In the rows, zero is written as 128.
Where one turn sends some rows of the set: a few examples, then the rows asked
Vesu: [119 109 141 105 141 146  94 129 163 119 116 144 110 160 146  92 133 114
 150 117 142 131  83 133 150 136 131 111 117  93 117 145 129 164 133  96
 142 155 120 165 128 147 149 112 165 167 144 144 108  99 125 126 155 117
 136 132]
gedo: [106 101 138 100 145 155 106 169 137 162 110 149 167 141 108 137 123 133
 119 111 145 115 129 169 126 120 148 139 122 129 111 139 126 132 141 106
 109 133 131 153 103 132 129 106 142  91 139 139 107 124 139 147 140 126
 141 120]
tem: [103 151 183 132 142 121  92 155 128 143 123 123 103 141 162 114 135 100
 107 104 153 152  97 135 113 103 155 128 108 120 151 133 126 165 109 122
 120 162 126 169 122 125 119 169 151 145 133 135  89  88 164 152 135 145
 107 109]
vezo: [139 106 151 109 136 142  84 121 124 118 129 142 121 145 127 152 111 107
 119 110 115 178  92 151 126 115 149  96 118 122 123 121 157 126 155 122
 157  93 129 127  93 158 108 143 161 127  97 167 111 110 106 114 121 118
 109 139]
mosi: [122 137 152  84 117 143 103 189 154 136 151 123 137 143 132 121  91 109
  93  96 117 157 108 122 133 105 145 141 113 138 126 107 149 123 135 125
 118 105 136 155 103 137  86 108 145 157 146 122 117 132 138 122 157 107
 129 123]
Bigip: [133 115 175  82 139 132  92 154 144 139 133 100 149 150 155 128 109 118
 112 116  89 130 106 104 119 114 148 142  95 148 132 111 134 128 148 124
 105  80 148 144 123 141  93 142 143 156 133 131  98 113 129 126 138 133
 150 114]
zol: [ 88 168 175 129 158 146 105 149 126 135 134 109 110 184 150 122 140  86
 113 138 154 142  77 149 107 102 144 135 127 131 144 117 128 155 116 130
 146 144 143 148 141 122 118 152 157 148 122 132  89 114 169 145 124 140
 110 111]
fimur: [125 135 160  95 112 146  95 152 120 123  99 166 114 171 127 100 119 106
 143 117 124 135  87 144 103 113 154 124 124  76 142 134 156 183 133  99
 115 149 137 149 141 153 150 152 146 154 135 152 115 114 116 126 155 136
 144 110]
Divop: [ 96 131 151 132 141 149  99 151 135 135 140 142 113 168 146 114 108 100
 155 147 129 127  93 147 135 122 134 113 128  67 119 134 162 138 132  84
 149 155 144 123 141 125 135 156 171 156 131 164  85 106 114 127 155 121
 151 112]
rasuz: [117 153 180 135 174 132  94 139 140 123 141 117  98 170 162 118 140  98
  90 111 159 143  94 150 107 107 143 114 109 124 135 127 135 155 118 116
 161 151 139 150 135 138 128 144 147 147 139 128 100 114 171 132 141 135
  95 131]
Lev: [142 113 156 121 126 149  83 126 157 110 132 155 129 134 122 147  99  89
 116  94 129 195  87 126 146 118 145 105 125 138 135 125 142 125 160 124
 159 111 131 136  99 154 104 132 163 131 125 167 123 100 111 121 134 129
 117 141]
Nus: [ 90 168 166 130 149 142 106 155 131 141 114 104 110 177 152 112 137  97
 110 121 158 144  78 142 119  90 138 141 125 141 138 135 123 171 113 129
 142 148 136 153 130 119 122 153 147 144 125 146  96 106 170 149 120 133
 112 104]
zilem: [106 142 158 140 144 161 106 157 147 126 121 146 114 180 142  96 102 108
 152 142 124 133  94 140 136 112 131 132 122  98 120 154 155 151 149  91
 162 155 131 124 161 141 130 139 156 150 136 180 105 104 122 126 150 133
 157  98]
betuv: [128 105 122 126 106 145 100 132 142 138 122 139 113 131 123 160 124 113
 122  97 136 180 104 110 132 106 160 122 130 123 143 119 125 126 155 121
 130 107 148 131 118 136 112 163 158 125 121 180  98 100  84 132 134 146
 102 112]
nolag: [ 99  95 148 126 157 149 101 149 141 155 133 154 160 128 101 152 118 107
 124 115 139 114 127 130 116 122 145 140 112 120 124 141 115  94 154  98
 114 148 146 139 131 140 134 143 160  98 159 148 113 105 153 132 166 142
 143 116]
govur: [123 136 161 117 136 153  96 156 142 115  94 156 116 183 135  86 118 121
 147 118 121 143  85 146 122 108 145 129 116  99 131 155 154 175 147 100
 145 140 126 140 159 160 151 138 145 145 143 167 123 108 128 126 149 133
 157 100]
raben: [120 150 135 125 125 158 100 124 128 129 133 130  98 162 102 157 109 119
 141 118 133 173  97 130 130 106 146 114 126 148 122 122 147 110 154 141
 131 110 129 139 136 158 100 126 164 114 115 177 109 108  95 105 111 121
 127 120]
tusob: [121 107 146 100 121 138 115 139 134 139 135  88 140 164 154 148 122 123
 112 114 114 146  94 127 130  99 159 139  67 150 131 140 156 135 143 105
 123  75 160 115 118 128 112 153 152 150 136 134 112 124 139 127 144 110
 149 110]
kazik: [ 99 108 152  99 143 137 108 161 132 141 151  92 123 135 144 131 114 108
 123 123 112 144 115 107 108 105 140 142  86 124 122 123 128  95 150 113
 113  82 134 156 134 145  94 137 157 169 132 129 117 121 145 103 166 121
 124 117]
dotis: [125 110 121  87 125 136 105 160 130 150 151 104 117 154 143 141 122 146
  79 105 102 134 109 114 122 102 163 133  90 142 118 116 151 120 134 126
 129 108 133 119 106 151 112 138 159 153 131 142 103 119 143 123 158  99
 122 108]
fovop: [120 119 141 107 126 159 111 125 152 135 114 146 105 160 139 103 117 106
 140 136 136 108  95 110 138 130 129 127 120 109 118 142 121 173 138  98
 137 178 128 151 128 142 126 115 161 176 131 166 102  94 111 126 154 136
 134 122]
fegu: [112 103 155 109 163 148 108 152 129 132 127 162 163 143  85 143 121 109
 116 110 135  84 100 165 113 103 142 138 103 116 135 136 139 114 146  99
 127 127 149 142 108 131 134 139 131  98 130 166 118 131 147 115 141 130
 131 122]
moneb: [131 103 155 127 128 146  87 122 156 125 121 136 129 123 130 152 105  86
 131 104 129 181 102  98 134 116 140 116 130 128 137 125 114 120 166 119
 141 102 145 139 117 144  98 153 160 139 124 180 115  94  96 122 134 153
 114 129]
Ves: [122 124 119 121  98 151 101 145 137 137 111 144 109 141 117 144 120 106
 135  94 152 203 109 136 126 106 152 127 135 124 134 127 135 134 155 118
 119  90 139 155 120 136 107 140 150 117 124 152 108 116  86 129 137 136
 108 119]
fasem: [103 158 175 130 167 137  95 139 125 126 144 119 101 182 155 120 148  92
 103 129 151 138  81 153  99 108 149 122 116 121 144 115 138 148 116 125
 151 143 140 148 143 134 129 156 155 146 127 123  89 113 171 137 135 140
 100 123]
Mek: [109 148 196 134 148 126 101 146 137 142 134 117 109 143 173 131 123 101
  99 115 153 148 105 134 114 112 157 119 106 125 145 129 127 167 112 120
 135 176 137 154 124 124 112 153 155 154 138 138  89  90 158 152 133 146
 105 116]
sab: [113 122 157 112 161 153  99 141 127 141 130 161 162 149  82 141 119 110
 127 121 128  78 104 144 117 114 138 140 109 140 132 128 134 105 147 113
 104 139 137 147 119 138 122 137 140  95 130 156 104 112 148 120 138 139
 155 123]
Fesa: [110 118 156 104 151 160  99 147 133 152 116 156 172 152 100 136 116 116
 132 125 134 103 116 156 125 128 139 140 116 154 119 136 129 125 150 115
 101 135 130 153 113 138 116 111 146  91 133 136 101 112 145 142 136 137
 163 124]
fegof: [109  85 161 110 155 155 116 149 138 135 120 161 180 145 105 149 118 108
 114 114 139 115 104 177 120 116 149 138 100 124 132 152 140 131 156  91
 144 122 150 129 103 130 134 128 141 101 139 150 126 129 155 135 148 133
 137 124]
Situ: [125 131 134 118 116 154  94 119 127 138 101 119 111 162 123 146 120 116
 147 112 143 193 107 130 123 111 143 118 128 149 116 137 137 134 164 128
 118  82 135 146 135 152 108 132 158 110 118 152 108 109  94 119 121 132
 136 123]
vorap: [117 147 194 136 166 131 101 141 146 134 134 109 106 156 175 127 125  98
  90 114 160 145 106 140 114 111 145 115 106 127 132 135 128 169 117 114
 156 166 143 148 129 130 115 139 147 154 141 139  99 105 161 139 135 141
  99 126]
feg: [105  89 162 123 151 157 109 142 147 144 130 162 176 141 107 152 111 101
 122 121 138 129 112 151 125 130 149 141 104 139 131 152 129 116 162  98
 133 140 147 127 120 137 129 130 162 100 155 138 122 110 162 145 161 143
 154 122]
Fiv: [119 132 154 119 140 149  96 135 118 122 138 135 106 145 110 151 103 101
 138 121 127 168 102 148 115 106 136 106 127 114 121 113 151 105 154 125
 142  96 128 146 116 153  92 133 155 131  97 176 110 118  93  94 117 122
 105 131]
poso: [119 130 153 111 125 137 116 177 146 126 146 117 132 141 134 118 107  95
 118  98 125 140 102 131 127  86 137 160  83 128 139 127 153 116 147  96
 115  71 153 156 116 114  88 147 122 156 135 134 113 135 127 108 159 122
 123 114]
Nem: [120 133 149  96 106 157 111 140 123 138 114 161 107 162 126 113 109  99
 136 135 129 112  95 123 112 122 145 127 129  88 135 125 142 178 129  99
 117 181 142 143 128 138 128 142 156 171 125 163  99 106 104 127 159 142
 133 113]
getur: [102  93 130 114 154 145 104 165 133 163 122 144 155 126 105 148 127 130
 117 103 143 106 134 147 115 113 149 136 119 107 114 137 117 109 139  97
 110 141 142 146 116 135 141 133 146  94 148 153 109 120 140 135 153 128
 127 113]
bafi: [138 134 140 107 119 134 107 165 151 126 164 133 124 154 126 131 120 131
  96  95 100 122  87 112 141  94 167 152  80 157 156 109 157 113 139 128
 118 110 143 134 123 134 101 149 141 144 143 151  95 110 129 125 144 122
 133  98]
Pagi: [104 134 142 111 112 148 122 162 154 126 170 116 126 150 125 146 108 113
 116 107 126 163  89 122 143 101 164 145  78 153 146 125 154 101 138 124
 122 111 143 140 131 136 105 121 170 154 160 130 124 120 151 118 159 105
 140 109]
vovib: [ 99 157 167 131 147 127  95 155 126 143 107 111 103 159 157 105 144 103
 109 103 156 149  85 135 116  90 143 137 113 131 142 141 122 172 112 123
 128 148 125 166 124 125 126 167 142 141 129 143  96  95 171 149 127 135
 108 104]
Dogaz: [109 113 142 111 136 137  87 141 144 123 133 149 112 160 147 106 129 111
 153 121 137 137  83 152 143 132 143  99 121  61 124 130 157 146 119  88
 140 148 134 148 127 135 158 142 175 155 141 141  92 105 122 129 155 106
 142 127]

Fesa goes to sab
Mek goes to tem
Now these:
kazik goes to dotis
Divop goes to Dogaz
betuv goes to Ves

